Each row is where one point has got to under a steady rotation. How many ticks took it there?
The counts run from 0 to 383.
[103  84 120 125 120 115  68 105 163 147 167 153  94 108 177  96 122 116
 136 131 104 123  76 146 137  98 128 143 121 116  91 162 127 146 132 129
  76] -> 54
[119 105 108 171  68 188  99 133  99 155 117 120 135 139 100 159 131 157
 123 124 117 140 123 134  98 113 122 189 170 145 140 136 107 136 120 163
 155] -> 233
[161 118  83 199  88 113 120 123  98 148 135 115 126 123 162 156 106 141
 106 132 103 103 121 129 112 123 140 142 132  96 108 119  89 108  78 171
 101] -> 156
[ 90 139 136 137  86 144 117 114 122 151 126 162  76 114 118 147 178 116
  77 131 100 148 156 137 144 140 137 158  85 130 128 185  84 117  92 136
 135] -> 142
[ 93 101 101 175 102 110 121  87 137 143 134 149  95 155 119 163 142  82
 123 121 113 119 130 143 149 178 138 196 113 121 109 179 123 124 135 156
 108] -> 169
[139 129  84 162  93 148 121  92 128 117 166 115 120 127 140  92 194 135
  96 123  84 117 110 132 104 143 163 148 171 125 113 176 106 110 115 135
 125] -> 337
[101  87 112 108  96 130  47 130 146 157 149 113  98 107 148  76 112 153
 129 119 110 138  88 160 126 106 114 120 151 100 151 122  90 139 126 121
  85] -> 55
[182 144  88 142 100 154 106 122 115 162 143 136 112 126 108 119 166 149
 112 139 102 143 150 156 117 103 142 125 158  94 106 130  99 137  85 164
 150] -> 117
[106 137 110 186 104 176  84 152 100 134  80 108 122 160 129 133 127 156
 140 158 109 162  99 142 109 130  87 168 111 139  75 169 132 138 120 166
  97] -> 41
[130  97 118 155  98  97  98 114 106 168 114  86 124 114 153 114 173 169
 146 159  79 152 109 119 107 146 143 162 111 127 108 179 133 121 140 121
 173] -> 326
[ 76 110 125 155  86 158  74 105  88 129 132 148 116 138 158 155 137 182
 134 156 154 144 131  90  81 140 143 166 137 140  88 148 136 132 142 166
 145] -> 226
[121 140  76 125  99 131 108  89 138 106 149 117  81  97 142 117 168 126
 135 166 128 115 124 154 117 129 174 164 150  86 103 167 132 112  87 166
 126] -> 311
[137 143  83 124  97 103  61  96 126 175 153 152 127 103 199 112 154 152
 106 110 127 158 124 136 117 136 150 102 151 117 132 155 116  95 105 139
 115] -> 347
[ 78 111 137 146  68  85  73  93 112 113 134 113  92 101 198 129 114 126
 131 115 157 139 131 102 124 155 155 164 118 115 109 153 109 124 128 150
  99] -> 188
[117 146 115 161  68 199  80 133 150 119 114 104 116 136  92 120 118 126
 119 146 122 143 160 116 105 135 126 192 164 135 126 127  91 132 129 148
 121] -> 237
[126 128 139 123  91 137  80 104 140 149 137 129 119 101 146 107 168 137
 143 142 105 142 145 143 118 121 180 177 106 135 116 192 109 118  96 122
 158] -> 111
[155 181  90 130  88 170  78 117 118 135 138 100 124 137 178 106 176 155
 107 117 102 117 144 128  87 130 161 138 126 101  94 190 118 110 100 155
 121] -> 114
[128 108 103 149 121 107  75 126 139 122 122  80  97 126 161 108 115 180
 161 169  75 125  92 126 111 109 115 157 119  98 111 115  79 112 132 123
 117] -> 287
[119 127 142 131  84 104  66 126 121 120  93  74 117 122 144  78 140 164
 161 143 113 114  86 156 103 104 153 202 120 157 127 157 121 131 116 142
 110] -> 72
[ 96 120  92 101 102 113  92  88 126 162  98 133  84 161  98 102 173 128
 141 126 132 163 109 179 114 146 109 132 136 108 149 169  80 117 112 116
 146] -> 301
[162 124  41 118 117 101  91  65 158 152 130 117 107 125 161 124 154 126
 154 142 145 123 118 148 127 159 129 142 158  88 115 143 141 110 149 153
 129] -> 320
[ 91 102 130 161 111 178  85 153 149 127 142 117 136 137 148 117 127 120
 162 152 100 127  85 138 103 135 130 193 143 124  89 166 123 138 117 158
  87] -> 45
[ 88 112 132 151 114 149  57 145 134 172  97 123  91 116 116 118 129 121
 140 158 107 173 120 154 138 111 107 186  96 137 103 167 128 155 105 152
 109] -> 42
[ 83 130 128 116 113 105  80  94 126 143 110 127  88 140 137 109 166 146
 137 125 129 148 101 167 133 123 123 157  87 127 126 213 114 112 128 128
 140] -> 300
[160 144  93 146  82  93  83 130 111 135  98  77  91  76 162 101 141 168
 146 146  97 136 123 119 127 143 126 165 112 110 115 145 118 102 121 121
 137] -> 322
[114 126 105 133  97 159  86 123 129 149 101 140  93 159  70 119 134 152
 115 142 109 142 126 184 101 101  97 161 135 131 151 116  79 135  98 156
 141] -> 267
[100 104 115 195 100 138  85 148 111 150 116 110 130  98 161 149 122 120
 119 112 108 170 103 107 103 114 113 186 116 157 110 188 146 131 157 126
 130] -> 7
[ 97 141 110 146 102 139  53 114 153 134 127 165  85 109 129  96 131  92
  97 120 113 192 135 121 138 141  95 177 131 146 138 148 104 128 159 113
 126] -> 12
[165 127  79 172 103 120 109 121 116 152 136 132  97 126 136 161 152 163
 113 178  95 103 161 120 126 134 139 169 107 105  76 152 131 114 122 155
 142] -> 126
[ 96  96 163 154  94  78 100 135 103 131 127 139  79  84 180 138 142 114
 129 131 134 174 114 115 102 125 147 150 103 100  85 151 100 154  78 140
 136] -> 184
[ 81 104 109 118 120 102  89 105 127 140  93 127  62 126 132 125 139 167
 146 163 101 149 111 145 147 132 113 157  87 101 134 170 120 109 136 127
 147] -> 292
[118 121 128 142  67 176  56 113 142 168 128 134 126 156 108 115 133 124
 147 126 122 187 166 126  95 150 113 161 149 141 142 138  83 140 145 135
 136] -> 236
[129 105  98 145  81 112  81  94 143 125 170 163  79  84 119 125 112 116
 119 127 151 139 143 125 106 114 127 162 165 125 118  94  90 158 158 146
 137] -> 220
[115 105  99 121 116  88  74  70 154 133 139 151  74 116 145 105 101 160
 157 141 134 113  88 168 127 102 122 161 148 141 102 111 118 129 151 170
  92] -> 62
[ 93 103 113 109  97 154  64 109 154 119 134 158  58 103 141 149 104 147
 110 146  88 139 140 123 159 115 115 178 149 106 146 128 106 113 165 129
 119] -> 254
[108 119 142 200  95 113 128 131  95 164 135 124 120 156 140 101 157 112
 114  99 105 161  85 132  92 137 112 130 108 117  98 166  70 152 103 113
 100] -> 175
[141 124  81 179  99 163 124 106 113 178 132 129 127 163 115 119 164 120
  78 130  96 152 134 144 133 156 113 137 143 120 102 161  96 137 129 167
  95] -> 367
[139 151  93 130  71 121  77 139  90 161 132 119 129 103 170 103 131 175
  88 133 106 157 141 133 111 139 143  99 156 107 143 134  97 112 102 135
 126] -> 348
[122 127  97 189  50 132 127 116  85 113  95 107 116 146 111 152 124 132
 141 113 151 148 136 118 110 156 136 182 137 127 109 177 135 139 138 171
 110] -> 199
